0: [10.  7.  9. 11.  9.  9.  8.  1.  5.  3. 12. 10.]
1: [10.  4.  5.  4. 10.  5. 10.  3.  6.  7.  8.  6.]
2: [ 5.  9.  4.  7. 12.  6.  8.  5.  3.  6.  8.  4.]
3: [ 4.  7.  6.  8.  7.  2.  8. 10.  2.  8.  6.  6.]
4: [10.  6.  8.  7.  7.  6.  8.  7.  4.  7.  6.  6.]
5: [ 6.  5.  9.  6.  5.  9.  8.  8. 12.  8.  9.  8.]
6: [ 6.  5.  7.  7.  6.  9.  7.  6. 12.  8.  8.  7.]
7: [10.  8.  5.  5.  9.  6.  9.  7.  7.  8.  9.  8.]
8: [ 4.  5.  5.  7.  9.  7.  9.  5.  6.  6.  7. 11.]
9: [ 6.  7.  7.  9.  7.  6.  7.  7.  6.  7. 11.  9.]
10: [12. 12.  5.  9. 12.  9.  6.  5. 11.  5. 10.  3.]
11: [ 8. 10.  8.  6.  9.  7.  8. 12.  5.  5. 11.  6.]
12: [10. 10. 11. 10.  7. 12.  3.  9. 12. 11.  8.  6.]
13: [ 6.  6.  7.  8.  8.  5.  7.  7.  6.  7. 10.  9.]
14: [13.  9.  8.  6.  6. 12.  7. 12. 11.  6.  9.  7.]
15: [ 8.  6.  5.  3. 11.  2. 10.  6.  3.  8.  7.  5.]
16: [7. 8. 6. 1. 8. 2. 8. 9. 4. 9. 9. 4.]
17: [ 8.  9.  8. 11.  2.  9.  9. 12.  5.  7.  9.  9.]
18: [ 5.  9.  6.  8.  8.  3.  4.  9.  7. 10.  7.  9.]
19: [ 8. 12.  6.  5.  6.  7.  9.  9.  6.  9. 10.  5.]
20: [ 3.  4.  6.  4.  9.  4. 11.  7.  5.  8.  6.  5.]
21: [ 7.  9. 11.  7.  4.  7.  8.  9.  8.  8.  7.  9.]
22: [ 5.  8.  4.  7. 12.  5. 10.  4.  3.  4.  9.  4.]
23: [12.  8.  9.  6.  8. 11.  6. 10. 10.  9.  9.  7.]
24: [11.  3.  4.  7. 11.  9.  9.  9.  8.  8.  6.  7.]
25: [ 7. 10.  7.  6.  6.  6.  8.  9.  8.  8.  9.  6.]
26: [5. 8. 8. 8. 5. 5. 5. 8. 8. 8. 8. 9.]
27: [11. 10.  9.  9.  9. 11.  7.  7. 10.  8. 12. 10.]
28: [ 6.  5.  7.  7.  5. 10.  8.  7. 11.  9.  8.  7.]
29: [ 5.  7.  5.  4.  6.  3.  9. 12.  3.  6.  7.  6.]
30: [ 4.  6.  7.  8.  5.  8.  5. 10.  6.  6.  6. 10.]
31: [ 6. 10. 10.  7.  6.  7.  9.  8.  6.  6.  9. 12.]
32: [7. 6. 6. 0. 9. 2. 9. 8. 4. 9. 9. 3.]
33: [12. 10. 10.  8.  5.  9.  5.  6. 12.  9.  9. 10.]
34: [10.  8. 10.  4.  6.  8.  7. 10. 13.  8.  7.  8.]
35: [15. 10. 11.  7.  9.  5. 10.  1.  5.  6.  9.  9.]
36: [10. 10.  9.  9.  9.  7.  7.  6.  9.  9.  9. 11.]
37: [7. 7. 6. 7. 6. 7. 8. 9. 6. 6. 8. 8.]
38: [ 6.  6. 11. 13.  4. 11.  2.  9. 10. 12.  4. 10.]
39: [ 3. 10.  7.  5.  5.  2.  8.  9.  5.  7.  9.  5.]
40: [ 9.  4.  5.  3. 10.  5.  9.  4.  6.  7.  7.  6.]
41: [11.  8. 13.  8.  8. 12.  6.  6.  9.  6.  8.  7.]
42: [11.  6.  8.  8.  9.  7.  7.  8.  8.  9.  4.  1.]
43: [ 9.  8. 12. 11.  5. 13.  7. 10. 10.  5.  7. 12.]
44: [ 6. 11.  6.  6.  6.  6.  7.  9.  7.  8.  9.  5.]
45: [7. 8. 6. 8. 9. 8. 6. 9. 7. 8. 5. 2.]
46: [ 7.  7. 11.  9.  9.  8.  4.  4. 10. 13.  7.  7.]
47: [12.  9.  8.  7.  3.  9. 10. 15. 11.  6.  8.  9.]
48: [ 4.  5.  9.  7.  6.  5.  9.  4.  5. 10.  7.  4.]
49: [ 7.  9.  7.  7.  7.  5. 10.  8.  7.  6.  9. 11.]
50: [ 8.  7.  5.  9.  8.  9.  8.  7. 10.  6.  9.  9.]
51: [10.  8.  9.  8.  5.  9. 12. 10. 11.  5.  7. 10.]
52: [ 5. 13. 11.  7.  9.  8.  6.  7.  6.  7.  7.  7.]
53: [12. 10. 10.  9.  4. 13.  8.  5. 12.  4. 13.  5.]
54: [12.  3.  7.  9.  8.  9. 10.  6.  9. 10.  8.  7.]
55: [12. 13.  5.  8. 13. 10.  6.  6. 10.  5. 10.  3.]
56: [ 9. 14.  9. 12.  8. 13.  5.  8. 12.  3. 10. 12.]
57: [13. 10.  8.  6.  6. 11.  6.  6. 11.  8. 10.  7.]
58: [12.  8.  9.  6.  7. 12.  7. 11. 11.  8.  8.  7.]
59: [11.  4.  5.  5. 10.  5.  8.  5.  6.  9.  5.  3.]
60: [ 4.  5.  7.  6.  4.  3. 10. 12.  5.  8.  3.  7.]
61: [ 7.  9. 10.  8. 11.  4.  7.  7.  6. 12.  6.  7.]
62: [ 8.  6.  6.  5.  7.  8. 10. 11.  7.  6.  8.  8.]

[10. 14.  9. 13.  8. 13.  5.  8. 12.  4. 10. 12.] 56 27
[ 5.  8.  6.  4.  5.  3. 10. 11.  4.  6.  7.  6.] 29 39
[ 3.  6.  7.  8.  6.  7.  6. 11.  5.  6.  6. 10.] 30 37
[ 4.  7.  7.  9.  5.  7.  5. 10.  6.  6.  5.  9.] 30 26
[ 2.  9.  3.  9. 10.  1.  6.  7.  6. 10.  6.  8.] 18 3
[ 5.  6.  6.  6.  4.  5.  9. 12.  6.  8.  3.  8.] 60 29
[11.  2.  4.  5. 10.  4.  9.  6.  6.  9.  5.  3.] 59 40
[ 7.  8. 11.  7.  3.  8.  8.  9.  8.  8.  8.  9.] 21 31
[ 4.  6.  7.  8.  5.  8.  6. 10.  5.  7.  7.  9.] 30 37
[ 4.  4.  5.  7. 10.  7.  9.  5.  6.  6.  7. 11.] 8 13
[ 3.  7.  8.  8.  5.  7.  6. 10.  6.  6.  6. 10.] 30 26
[ 6. 13. 10.  8.  9.  8.  6.  6.  7.  8.  7.  8.] 52 36
[12.  9. 10.  7.  5.  7.  5.  6. 13.  9.  9.  9.] 33 57
[12. 10. 10.  9.  5. 13.  8.  5. 11.  4. 13.  5.] 53 57
[ 7.  8. 11.  7.  8.  0.  7.  7.  6. 13.  8.  9.] 61 18
[ 9.  6.  8. 14.  5. 13.  9.  7.  8.  8.  6. 11.] 43 50
[ 4.  5.  7.  7.  4.  5.  9. 11.  5.  8.  2.  8.] 60 30
[ 5.  6.  7.  6.  3.  4.  9. 12.  6.  7.  3.  9.] 60 29
[ 4.  9.  7.  8.  7.  2.  7. 10.  0.  8.  4.  7.] 3 29
[ 3.  4.  9. 11.  8. 11.  8.  4.  7.  7.  5. 11.] 8 30
[10.  9.  9.  4.  5.  8.  6.  9. 14.  7.  7.  7.] 34 58
[12.  6.  8.  8.  7.  8.  7.  7.  8.  9.  5.  3.] 42 4
[ 3.  9. 10.  8.  6.  6.  2.  8.  9.  7. 11.  6.] 26 9
[12. 11. 10.  9.  4. 14.  8.  4. 13.  5. 13.  5.] 53 57
[6. 8. 6. 7. 9. 8. 6. 9. 7. 7. 6. 1.] 45 42
[12. 11.  9.  9.  4. 12.  9.  4. 12.  5. 14.  6.] 53 57
[8. 5. 6. 8. 8. 9. 8. 4. 9. 6. 9. 9.] 50 6
[11.  3.  4.  5.  9.  5.  9.  6.  6. 10.  4.  3.] 59 40
[11.  6.  8.  7.  8.  7.  7.  8.  8. 10.  5.  3.] 42 45
[ 7.  8. 10.  7.  4.  9.  8.  9.  8.  6.  9.  9.] 21 31
[12.  9.  8.  9. 11.  8.  6.  2.  8. 10.  5. 10.] 36 46
[4. 6. 8. 8. 2. 5. 7. 8. 9. 8. 7. 9.] 26 21
[ 5.  5.  6.  6.  4.  5.  9. 13.  6.  8.  3.  8.] 60 29
[ 8.  8.  7.  7.  5.  6.  6. 11.  6.  5.  7.  7.] 37 25
[ 8.  7.  6.  7. 10.  7.  6.  9.  7.  7.  5.  2.] 45 42
[ 4.  5.  5.  7.  9.  7. 10.  6.  6.  5.  5. 11.] 8 37
[10. 14.  9. 14.  7. 14.  4.  9. 12.  4. 10. 13.] 56 43
[11.  4.  4.  6. 10.  4.  9.  5.  5.  9.  5.  3.] 59 40
[13. 10. 10.  9.  4. 14.  8.  5. 13.  5. 13.  6.] 53 57
[ 3.  8.  7.  8. 11.  9.  9.  6.  5.  4.  7. 12.] 8 31
[ 6.  7. 10. 13.  4. 12.  3.  9.  9. 11.  5. 10.] 38 12
[10. 13.  9. 12.  8. 13.  5.  8. 12.  3. 12. 12.] 56 27
[14.  9.  9.  8. 11.  8.  9.  3.  6.  6.  7.  6.] 35 4
[ 4.  5.  5.  6.  9.  7.  9.  6.  6.  5.  7. 11.] 8 13
